In the data rows, the value 128 means zero.
Here are some numbered points:
158 181 46 79 188 108 172 149 130 107 182 146 153 170 88 113 134 126 86 126 79 136 143 182 105 149 65 0
120 122 255 149 46 201 128 79 105 215 0 47 97 69 167 142 79 202 145 177 181 75 220 40 203 122 194 1
117 102 102 114 170 93 99 147 125 80 178 134 101 151 146 140 156 73 167 72 128 150 50 148 134 129 108 2
128 108 34 148 151 87 115 168 159 70 228 197 152 142 107 127 162 79 127 91 110 168 61 172 75 125 114 3
127 147 255 166 2 237 164 42 108 254 0 40 139 51 153 133 69 255 87 239 185 52 255 16 201 128 217 4
147 181 100 92 153 137 170 116 116 136 130 130 151 154 102 112 113 154 87 157 104 116 186 159 139 150 93 5
118 98 114 148 137 122 111 157 125 132 140 114 124 109 132 117 128 90 145 116 125 134 75 115 85 104 141 6
140 157 113 113 124 125 154 107 143 116 135 157 148 144 112 138 134 163 107 143 127 120 171 149 159 155 114 7
116 91 26 173 129 77 100 160 186 31 255 240 151 147 113 153 183 91 131 75 131 169 62 178 99 125 138 8
128 110 72 154 123 104 122 153 153 97 194 174 157 129 110 116 146 105 121 122 113 153 100 147 79 120 136 9
99 85 208 112 140 112 62 118 100 112 105 90 52 127 194 165 139 70 225 68 172 133 52 104 197 116 144 10
105 93 141 148 127 125 103 154 117 143 121 105 104 98 139 111 122 90 148 108 130 126 71 103 87 103 147 11
149 143 47 88 200 96 141 181 117 124 190 119 137 164 99 81 128 72 110 107 72 151 74 161 58 120 65 12
105 109 100 101 185 80 93 138 134 64 196 158 93 166 153 162 159 59 186 61 132 156 39 172 161 130 99 13
129 100 27 121 188 70 108 170 142 65 235 173 124 164 113 118 160 44 151 68 92 172 24 172 63 125 94 14
126 109 102 162 106 141 130 150 141 147 135 138 157 107 113 111 122 124 113 138 118 136 121 120 67 108 142 15
128 97 165 186 72 167 130 145 123 186 71 100 143 74 120 105 111 144 102 166 138 113 148 62 69 93 181 16
144 156 51 103 159 102 158 120 148 76 209 192 160 173 95 139 153 136 104 127 100 139 147 187 139 162 86 17
139 134 0 112 204 56 117 178 153 41 255 205 145 179 100 127 179 60 133 73 89 178 40 209 72 136 71 18
123 104 34 122 179 66 103 178 142 68 237 171 118 156 118 119 168 52 155 65 99 175 15 167 71 119 100 19
132 149 212 131 82 176 145 75 113 183 27 85 132 106 140 134 95 206 110 183 159 93 232 94 189 142 157 20
149 246 255 56 71 243 214 8 70 255 0 12 125 118 138 134 44 255 80 255 159 20 255 68 255 180 122 21
New points follow, each followed by the numbers of its three nearest points above by angle, seen from the average point of the numbered points, nearest first.
132 114 110 143 133 118 124 157 124 137 139 121 127 118 118 112 126 99 121 131 120 142 100 122 79 106 136 6 15 11
108 88 163 155 99 136 106 137 126 147 100 104 111 96 150 126 120 107 151 118 148 131 96 85 108 102 167 11 16 6
115 97 95 116 179 82 91 161 122 82 188 138 92 148 146 132 156 52 173 62 116 160 16 159 116 120 108 2 13 19
157 202 0 63 185 64 177 93 193 0 255 255 189 232 82 190 205 154 88 93 90 164 169 255 209 209 46 17 0 18
120 120 178 114 131 131 107 106 111 119 108 111 94 128 159 148 127 128 164 109 152 120 121 122 184 128 123 10 1 20
120 116 145 115 138 123 108 128 128 108 131 122 101 139 154 142 138 96 162 99 139 127 96 136 155 124 116 10 13 2
108 79 90 122 179 76 71 176 123 85 189 136 94 141 149 132 151 30 184 54 122 166 0 144 91 97 109 2 19 13
126 94 33 156 139 83 110 169 155 73 223 186 151 140 107 120 160 76 128 91 113 163 58 162 67 118 120 3 9 8
117 87 200 198 62 178 122 128 122 207 43 71 132 57 132 92 93 148 124 173 154 108 146 49 64 88 198 16 1 4
115 70 92 199 85 119 96 157 163 87 174 177 153 96 116 125 151 97 125 113 135 164 77 115 70 103 180 9 8 15
120 144 89 90 175 88 118 115 136 61 200 181 108 179 138 175 164 98 161 81 129 153 91 185 196 157 90 13 2 18
149 173 64 108 143 120 164 122 149 97 174 180 166 160 101 141 139 158 89 140 104 129 176 177 144 159 96 17 7 0
102 105 223 100 151 138 86 126 86 156 54 39 52 109 183 136 105 93 198 94 158 111 73 91 171 106 122 10 11 1
147 164 92 126 127 145 173 134 140 153 121 122 171 127 82 97 112 159 67 172 91 117 180 131 82 137 116 5 7 15
116 103 107 134 146 110 109 158 117 129 145 114 119 120 131 120 130 77 148 102 120 141 70 130 87 106 134 6 11 2
140 179 91 101 136 120 172 89 150 83 171 187 157 178 110 146 145 178 92 139 124 116 196 176 193 173 91 7 17 5
104 94 208 88 184 120 73 145 72 149 75 29 37 123 194 135 106 55 219 73 150 124 22 92 165 106 116 10 11 6
129 111 91 159 125 122 131 157 137 126 147 142 144 117 110 106 130 110 113 126 114 145 107 121 76 112 141 15 9 6
115 107 165 125 135 130 99 127 114 131 114 103 96 122 161 139 125 104 166 99 144 128 89 116 147 120 134 10 11 1
142 140 69 141 126 129 155 154 141 131 158 152 173 126 86 101 128 136 82 157 92 131 145 146 61 129 125 15 0 9
139 146 80 89 175 105 140 150 117 120 163 129 133 158 113 110 135 104 119 118 95 138 96 159 110 136 75 12 0 18
151 169 88 124 116 141 176 131 137 143 129 140 172 134 94 105 122 172 73 174 103 126 198 145 106 142 111 5 7 0
118 116 109 107 163 96 108 131 128 75 178 155 104 157 149 155 148 93 171 86 136 140 75 164 158 132 103 13 2 19
147 201 138 83 119 157 185 60 132 132 110 158 157 159 108 153 125 220 83 173 127 99 255 156 217 179 99 7 5 21
156 208 118 70 145 158 191 101 113 169 91 105 157 151 91 106 98 194 67 175 96 93 238 143 152 163 85 5 21 7
148 181 131 96 121 142 168 92 135 132 112 146 148 147 111 140 122 196 93 163 125 110 217 152 179 168 101 7 5 21
132 110 100 148 126 119 123 155 134 128 156 137 141 116 114 109 130 111 112 135 118 140 102 125 70 110 133 15 9 6
115 97 84 115 183 83 89 163 121 83 197 141 98 147 143 134 158 42 177 63 117 166 14 159 105 114 102 2 19 13
120 113 103 153 108 117 111 130 149 94 163 169 137 127 126 143 146 115 135 114 141 143 107 132 112 120 151 8 9 3
128 115 151 150 110 152 122 140 115 174 78 93 125 103 134 100 115 133 127 143 132 113 132 90 96 109 147 16 1 4
175 182 43 175 74 173 214 161 149 213 111 133 244 89 24 29 102 207 0 244 63 115 251 116 0 124 146 15 5 16
127 108 114 142 137 123 118 157 121 134 140 106 123 122 126 113 121 90 137 120 115 140 86 117 88 114 127 6 11 15
126 104 132 161 108 130 119 145 136 139 124 124 133 102 131 124 125 119 129 135 140 129 113 106 91 110 160 16 15 11
110 82 88 120 198 62 69 175 120 64 216 141 78 148 155 140 169 19 205 36 120 173 0 163 110 110 102 2 13 19
130 111 37 153 153 90 112 176 161 76 218 191 144 136 106 118 158 73 130 93 110 171 55 162 58 113 129 3 14 19
